a =
[[  -8   -1   -4   -6   -5    1  -11    4    8    1    3    2    2  -17]
 [   4  -53   15  -27   21  -22  -36  -30   46   35  -13   71  -35   -4]
 [   8    1    5  -23  -10    1   -3   12  -10   28    0  -26   -2  -28]
 [   7   -8    7  -18  -17   -7  -53    6   91   -5   -7    6  -22  -42]
 [  63  -13    1    2    1  -15  -13  -10   55   38  -18   15   -8  -20]
 [ -50    5  -12   28    6   19   10  -11  -28  -48   33   17    9   50]
 [ -59  -32   -2   12   28    5  -29  -23   19  -37   12   55    1    8]
 [  48   -1    1    7  -14   -7    0   11   53   -3  -21   -1  -15   -2]
 [ -20    1    1   -5  -11   21  -12   21   14   -9   17  -18    5  -24]
 [ -43   -3   -5   -5  -10   26  -23   24   19  -45   17  -42    7  -41]
 [ -27   43  -11   37  -13   52   19   45  -19  -64   29 -102   49  -28]
 [-101  -36    8   -9   32   16  -35  -18   -3  -46   25   48   -4    8]
 [ -44  -23  -32  -23  -24  -20  -43  -26   -5   34   38   73  -14   -9]
 [  -4   14   -5  -19   -9   14  -20   22   11   27    8  -28   26  -70]
 [  70  -19   17  -28  -11  -40  -25  -10   51   69  -33   19  -35  -26]]
a[0, 0]: -8
a[-3, -10]: -24
a[1, 1]: -53
a[-6, 10]: 17
a[:, -14]: [-8, 4, 8, 7, 63, -50, -59, 48, -20, -43, -27, -101, -44, -4, 70]
a[1, -3]: 71
a[-4, -12]: 8
a[:, -10]: [-5, 21, -10, -17, 1, 6, 28, -14, -11, -10, -13, 32, -24, -9, -11]
a[3, 1]: -8
a[0, -13]: -1
a[10, 4]: -13
a[2]: [8, 1, 5, -23, -10, 1, -3, 12, -10, 28, 0, -26, -2, -28]
a[-3, -14]: -44
a[3, 4]: -17
a[11]: [-101, -36, 8, -9, 32, 16, -35, -18, -3, -46, 25, 48, -4, 8]
a[-3, 1]: -23
a[14, 12]: -35
a[4, -1]: -20
a[1, 12]: -35
a[14, -10]: -11
a[5, -11]: 28
a[7, 5]: -7
a[-8, 2]: 1
a[14, 13]: -26
a[3, 6]: -53
a[7, 13]: -2
a[14, 2]: 17
a[3]: [7, -8, 7, -18, -17, -7, -53, 6, 91, -5, -7, 6, -22, -42]
a[7, -3]: -1
a[9, -1]: -41
a[-6, -3]: -42
a[-2, -12]: -5
a[:, -2]: [2, -35, -2, -22, -8, 9, 1, -15, 5, 7, 49, -4, -14, 26, -35]
a[7, 8]: 53
a[12, 13]: -9
a[-13, -12]: 5

X = [[135, 139, 142, 135, 167, 165, 170, 104, 178, 136, 121], [124, 145, 149, 214, 171, 158, 170, 130, 163, 166, 224], [170, 162, 160, 131, 133, 138, 132, 177, 157, 168, 137], [155, 155, 157, 110, 155, 159, 173, 146, 122, 135, 98], [164, 140, 141, 205, 147, 160, 148, 105, 152, 141, 220], [162, 165, 157, 242, 137, 145, 138, 184, 154, 159, 250], [143, 156, 147, 113, 165, 159, 169, 146, 83, 115, 100], [125, 150, 162, 159, 156, 162, 168, 148, 163, 134, 155], [153, 122, 122, 161, 182, 173, 174, 61, 152, 131, 154], [148, 155, 164, 157, 143, 148, 148, 170, 194, 159, 173], [165, 171, 183, 170, 123, 138, 138, 223, 171, 172, 190], [198, 159, 152, 183, 137, 139, 128, 155, 151, 152, 205]]
Rows and columns are counted from 0.
(0, 0) -> 135
(0, 3) -> 135
(2, 7) -> 177
(7, 6) -> 168
(0, 7) -> 104
(8, 6) -> 174
(1, 10) -> 224
(1, 6) -> 170
(3, 10) -> 98
(8, 9) -> 131
(4, 0) -> 164
(11, 9) -> 152
(2, 4) -> 133
(0, 6) -> 170
(6, 1) -> 156
(1, 3) -> 214
(2, 1) -> 162
(2, 2) -> 160
(11, 7) -> 155
(6, 7) -> 146
(10, 5) -> 138
(0, 5) -> 165
(5, 7) -> 184
(8, 8) -> 152
(8, 3) -> 161
(10, 1) -> 171
(5, 9) -> 159
(1, 0) -> 124
(6, 9) -> 115
(7, 0) -> 125
(4, 5) -> 160
(9, 7) -> 170
(6, 6) -> 169
(11, 10) -> 205
(0, 4) -> 167
(2, 6) -> 132

W =
array([ -26.54,  115.01, -174.11,  -33.73, -149.35,   46.22,  191.70,
        131.42,  195.93,  110.33])
W[-10] -> -26.54
W[5] -> 46.22
W[-6] -> -149.35
W[-3] -> 131.42
W[-9] -> 115.01
W[-2] -> 195.93

grid = [ -2  89  13  11  15  11   4  25 -18  -1 -14  39  -9   8  28]
grid[-15] = -2
grid[4] = 15
grid[10] = -14
grid[-8] = 25
grid[-1] = 28
grid[8] = -18
